Each row is where one point has got to under a steady rotation. How many ticks took it there?
The counts run from 0 to 546.
[ 13   1 -16   1  -1  -8   7  -1  11   5 -10   3  26  -8  -6 -12  -8 -14
  19  10  -2   2   5   2   0   8  11 -11   3 -13  -1 -13 -14 -16  -7 -11
 -16  -3  -5  14 -11 -22  -4  -1  13   5  -3   3 -15   6  17  -1   9  12
   2 -11 -14  -2  -5 -12  13 -10 -12]
152
[-10  -4   5  -3  25  -3  -5   1  -1  12 -27  -9  17  11  14 -14  -8 -13
  -5  23   1   8  -3  -4   4  -6 -15   3   0  -4   2  -8  -5  10   1 -15
  -1  -9  20  -5  10  13  12  -6 -17  15 -12   6  -8   8   5  -7  -3   4
 -10 -10  -5 -15 -12 -12   9  -1   6]
89
[ -8  -8  -2  -9  11 -14  11  16   5  -1   5  11  -5  11 -15 -15 -13  -3
   0   4  -5  -2  14   8  -3   8  16  -1  -6 -19   9   3 -11 -20  10   2
 -23 -11  -3  14   8  -6  -4  -6  14  -9 -27   3   2  10   4 -10   0   6
  -9  -6  -8  -3  11 -12   8 -10   4]
269
[ -4  22   5  -3   5  -8   4  11  10   7   2  16   3  32   8  -7  -4   6
   3   6   8  -2  13  11  15   9   0   1 -24  -4  10  -3  -6   0  -5 -12
  -2  15  -1 -17   5   1  -2  16   7  -5 -17  -3  16  21 -10  -8   1   3
 -11 -15   3   2  -3  -3   2   9  12]
428
[-15  -9   0  10   0  -6 -13   7  -5  21 -19   3  15  -9   8 -12 -21   2
   9  13  -4 -12 -14  -2  -5  -1  -9  10  15  -6  -1 -23   1  -2  -8 -14
 -14 -15  19  -8  -4  14   0  -8 -19   9  -7   1  -2   3  13   9  -5   4
 -13  -4  -9  -1  -5   8   3 -11   5]
294
[-27 -24   1 -11  13 -17  -7  14   0  23  10   5  -7  19 -19 -24  -7  -8
   5   4   6  -5  12  -8  -9  -3   5  -4   2  -1   7  18 -18  -4   8  -1
  11  -2   6   4  -4  -3   4   0 -11   4 -14   5  -9   4  -9   6   9  12
  -5  -8   0  -2  -5   8   8   2  12]
168
[-17  13   8  -6  26  -4  -6  -1  -3   0 -23  -1  -9  -1   0 -30 -17 -11
  -7  21   2  -3 -10   5   0   7 -12 -11  -2   0 -17  -6   3  -9  -7  -7
   7 -11  26 -14   2  -2  -3  -2  -4  10  -7  -7  -4  -1   3  -9 -10   3
   4  -6 -12 -10 -12   4  -5 -16   3]
86
[-15 -13  -3  -2  -1  -3  -7  10   0  24   7   5 -10  14  -8 -10   2 -19
   7   7   5  -7   7 -13   7   0   8   5   6  -3  12  19 -11  -8   1 -11
  -4  -7  12   1 -18   4   4   8 -14   1  -5   6 -11   2  -4   4   3   9
 -12 -13  -7   5  -2  12  14   4  25]
15
[ -2   0  -5  -1  16   3   1  -3   9   5 -20 -15  17   2   4 -12 -18 -24
  -6  19  -4  13   1   6   3  -4   4  -2  14   3  15  -7 -17   1  -6  -7
  -4  -9   0  10  -3 -12  -3  -3  -1  13 -18  11 -17 -11   7   5  17  14
   4 -14  -9  -9 -13 -16  -3  -1   6]
398
[  7  14  12   6  -9  -1  -2   9   0  10  -5  -1  30  13  20   0 -11   7
  -3   1  -4 -11   1  -8  12  21   8   7   0  -8  10 -29  -4   1  -4 -13
 -16   4  -5  -9 -15   5  -2   0  -3  14 -13  -8  22  13   2   3  -3  -5
  -6   0  -1  -3 -11  -7   7   3   5]
146
[ -6  12   1  -5   6   1  -2  -2   7  -4  -1  -5   0   5  -6 -14 -10 -23
  -9   9  -1   1   6   0  12  18  20  -7  14   0  15   4 -11  -5  -6  -1
   3  -9   1  13 -20 -22  -1   9   6  10 -17   4  -1 -14   0  -5  11   9
  17  -9 -11  -9 -15 -10  -7   2  23]
5
[ -1  -6 -11   5  -9   6   3   4   0  -1   8  -2   1 -11   7  -2  -1  -6
  13  14 -11   5   5  -9  11  14   7 -11  12 -19  11   2 -12 -27  17  -6
 -13 -28  -2   7 -12  -4   8  -9   5   4 -11   4  -4   0   2  -4   0  14
   4  -7 -18   9   3   2  21 -14  18]
61
[  8  -4 -15   5   3  -5   7   2   9   8  -9   6  27  -6  -9 -16  -6 -20
  15   9  -3  -1   6   3  -1  11  17 -12   1  -8  -3 -10 -10 -14 -10  -8
 -17  -4  -5  17  -9 -17  -7  -5  12  -1  -6   7  -4   4  10   0   8  17
   0 -15  -5  -1  -1 -20  14  -8  -8]
153
[  9  22   4  -2  18  -8  -2   6  15   7 -16   5  -1  25   6 -24 -11  -9
  -3   7   4  -3   8  14  14  13   9  -6 -16  -8  -4  -9   7  15 -18  -2
  -7   4  12  -9   7   2  -6  12   5  -1 -18  -6   7  15  -1   1   0   5
  -7  -7   4  -9  -4  -3 -13   8   5]
235
[-10  -3   7  -5  27  -3  -6   0  -1   8 -28  -6   6   6   6 -24 -12 -18
  -8  23  -1   9  -5  -7   2  -3 -16   0  -3  -7  -6  -3  -1   4   2 -14
  -1 -11  23  -6   7   7  12  -4 -14  15 -10   3  -6   7   5 -11  -6   4
  -4  -8  -8 -14 -12  -9   6 -10   6]
88
[-17 -20  -5  -9  17   0  -3  11  -6  11   3  -2 -13  18   8 -17   3  -1
  11  18  -2   7   6 -13  -3  -7 -11  -9  -9 -13   7  17 -17 -10  20 -14
   9 -10   4  -8   6   5   7  -9  -9  11 -12  -1 -17   9  -4   5   0  10
  -8 -18  -7   3 -10   2  12  -2   1]
525
[ 14  22   1  -2   0  -6   1  11  15   8 -12   8  11  15   7  -6 -15  -5
  13   4  -3 -16   1   5  10   4   6   1  -2  -4   3 -14  -7  -2 -21 -12
 -17  12  -1  -9 -16 -10 -13  12   2  19  -9 -20 -10  14   5   6   2  -1
  -6 -12   1 -12 -14  -1  -8   1   2]
543
[  5  20  11  -8   1   6   4  21   1  -1  -8   1   1  11  15  -1 -19   9
   4   7  -4 -19  -2  -6   6  12  -4  -8  -4  -9   0  -9 -11 -23  -6 -12
  -9   0  -5 -15 -11  -7 -11  -3   0  18 -10 -27   4  18   2  -4  -9  -7
   4  -9  -3 -10 -11  -1  -2 -14   4]
186
[-13 -14  -2  12  -1  -1  -3   9  -4  10  14   8  -4   9  -1 -15   6   9
   5  -2  -3  -1   3  -4  -7  18  16  -2  -8 -17  11  -6  -7  -4  10  -5
 -19  -9  -9  -4  -5   5  -7 -11   7 -16 -26   5  14   8   5  15   6   5
 -20 -14 -15  21   6  -9   9   1   6]
65
[  6   6   2   2  10  10   3   8  -1  -2 -16  -3  -3   5  25  -8  -6   5
   6  19 -10  -1  -3   1  10   7  -9 -10 -10 -22  -5 -11   4 -11   6 -11
 -20 -18   8 -14  11  13  -2 -14   8   5 -11  -8  10  20  12  -7 -17   3
  -9  -8 -11   1   4 -11   7 -14   4]
536
[-20  -7  11 -15  18   8  -7  20  -2  14  -4 -10 -13  22  11 -13 -15  -2
  -8  12  -5  -8  -3 -11   1  -3  -5  -8  -3   7   7  11 -11  -3   0  -5
  11  -6  -5 -11   1   6  -5  -8 -19  14 -18 -11  -3   3  -5  12   5   2
  -3 -15   2  -6 -18   1  -9   0  10]
131
[  3   0 -13   6   4   5   0  14   9  10  -2   6 -12  11   8  -9  -3   1
  18  14  -6  -3   4  11  10  -2   5  -6  -8 -16   6  -2   0  -9  -4  -5
 -21 -12  -2   1  13  19  -8  -3   2 -14 -16  -1   0  18   0  12  -3  17
 -24 -12  -3  14  14   4   6  -6  12]
26
[ -4 -18  -8  -5  16   0  -3  14   5  19   1  -6  -6  20  12 -13  -1   0
  15  15  -4   0  15  -6   5  -3  -4 -14 -12 -11  12  12 -13   4   8  -7
   6 -11  -3  -5   8  18   5  -7 -12   1 -19   4  -9  19  -9  16   1  19
 -10 -10   7   6  -2   4  11   9   6]
527
[-13   8   9  -4  21   0 -10  10   3   8 -14  -7   4  14   9 -14 -25  -2
 -16  13  -4   0  -1  10   3   5   0  -2   7  11  11 -11   2  14 -11   2
   7 -10   6  -6  11   7  -5  -1 -12   4 -31   9  11  -7  -9   8  11   6
  -1  -4   3  -9 -10  -3 -16   4  12]
439
[ 14   5 -10  13  -6  -4   0  -4   4  -1 -15   4  10 -11  18  -9  -9   2
  14  11  -7   2 -10  10   4   8   1   3  11 -27   8 -27  -6  -2  -1 -14
 -29 -15   6  -1  -7  -4  -1  -6   9  13 -12  -6  -8   3  18   8  -5   3
 -10  -6 -23   1  -2  -4   3  -9   3]
498
[-21  13   4  -5  13 -10  -2   1   3  -6   9  10 -18  19  -5 -29  -9   4
 -10   4   7   4   7   9   2  24   8 -15 -16  -2   7   4  -2   2   3   1
  12  -3   2 -13   1 -12 -10   8  13  -9 -25   1  14   0  -8   2   6   5
   4  -7  -9   6 -12   1 -13   4  10]
121
[  3  11   0   6 -15  -7   2  -4   2   7  14  12  15   8  -1 -13   6   1
   9  -3   5  -7   6 -10  12  32  13  -6 -14 -13   4 -13  -8  -8   2 -11
  -9   8  -7  -5 -25 -14  -4   6  12  -2  -1  -4  17  18   5  -4   4   7
   1  -9 -10  15  -9  -6  14   2   5]
109
[  1  -8   5   4  10   9  -5  11  -2  11 -20  -7  -1   4  15  -9 -11  -9
   2  12 -12 -14  -8  -9   4   4   9   4   8 -19  -2 -10   2  -4 -12  -7
 -31 -13   9  -1 -12  10 -11 -13  -5  10 -14 -16  -5   9  19  10  -5  -4
 -18  -8 -10  -5   0  -6   5 -11   4]
142
[  0   4  -6   4  -6  -3 -13  -8   3  10  -2  -5  -1 -14   6 -22 -13  -9
   7  13  -5  -7  -9  -4   6  17   8 -15  22  -9   2  -7   0  -2  -4  -7
   1 -25  19   0 -22 -10   3   1  -3  13  -3   0  -6  -7   6   8  -2  12
  16   4 -13   1 -13  19  -1  -5  17]
251
[  5  15   2  -4  22  -4   1   4  15   4 -14   3  -9  29   7 -27 -10  -8
  -2  11  -1  -1  10  15  11   8  10  -6 -14 -11   0  -2   3  14 -14  -1
 -12   3   6  -6   7   3 -10   7   8  -1 -24  -8   1  14   2   5   4   2
 -15 -13   0  -7  -1 -10 -15   2   0]
234
[ -1  -6   3   0  -3   9  -2  14  -1  22 -14  -6   6   7  15   1 -12 -10
   5   9  -8 -14  -5 -16   8  -1   7  10  16 -10  10  -6 -11  -3  -9 -15
 -25  -3   1   2 -22   8  -3  -8 -14  22  -8 -12 -10   5  14  12   1  -1
 -12 -11  -6  -8  -9  -3   6  -6  11]
297
[ -6  21   3   0   8  -1 -10 -10   6   1 -12  -6 -11   4  17 -21 -19  -6
  -3  15   0   3 -10   5  11   9  -4  -2  10  -2   8 -10   0  12 -10 -10
   7  -6  18 -13  -8   0   0   9  -5  16 -11  -6  -6  -7   0  10   3   2
   7  -2 -10  -5 -21  11 -19   3  20]
442
[  8  19   8  -3  14  -2  -5  -1  14   5 -18  -9  15   6   5 -19 -18 -22
 -13  11   0  -3   7   4  18  23  12 -13   5   3   0 -11   5  11 -19  -2
   2 -10  15   5  -9  -1   1   4  -4   8 -13   6  14   3   1  -9   3   9
  14   3   5 -13 -11  -6  -6   3  14]
44
[  2  -9   2  -4   9   5  -5  19   1  28 -15  -6   0  21  17 -12  -5  -3
  14  11  -7 -14   4 -12   8  -4  -2  -3  -9 -14  -6   2  -5   4  -7  -9
 -10  -3   7  -7  -1  24  -4  -8 -16  10  -8  -8  -6  26   6  11  -8   6
 -22 -14   8  -4  -6   3   9   1   0]
335
[-19   4  -6   0  18  -6  -6   2   3  11 -14   9  -3   7  -4 -20  -9 -13
  10  22  13   3   0   7   6  -8 -16  -4 -10   0  -5   8  -1 -12   0 -15
   7  -4  22 -10  16   9   7  11  -8  -7  -2  10  -7  13  -6 -14  -5  14
  -5 -16  -6   4   5  10  15  -7  15]
126
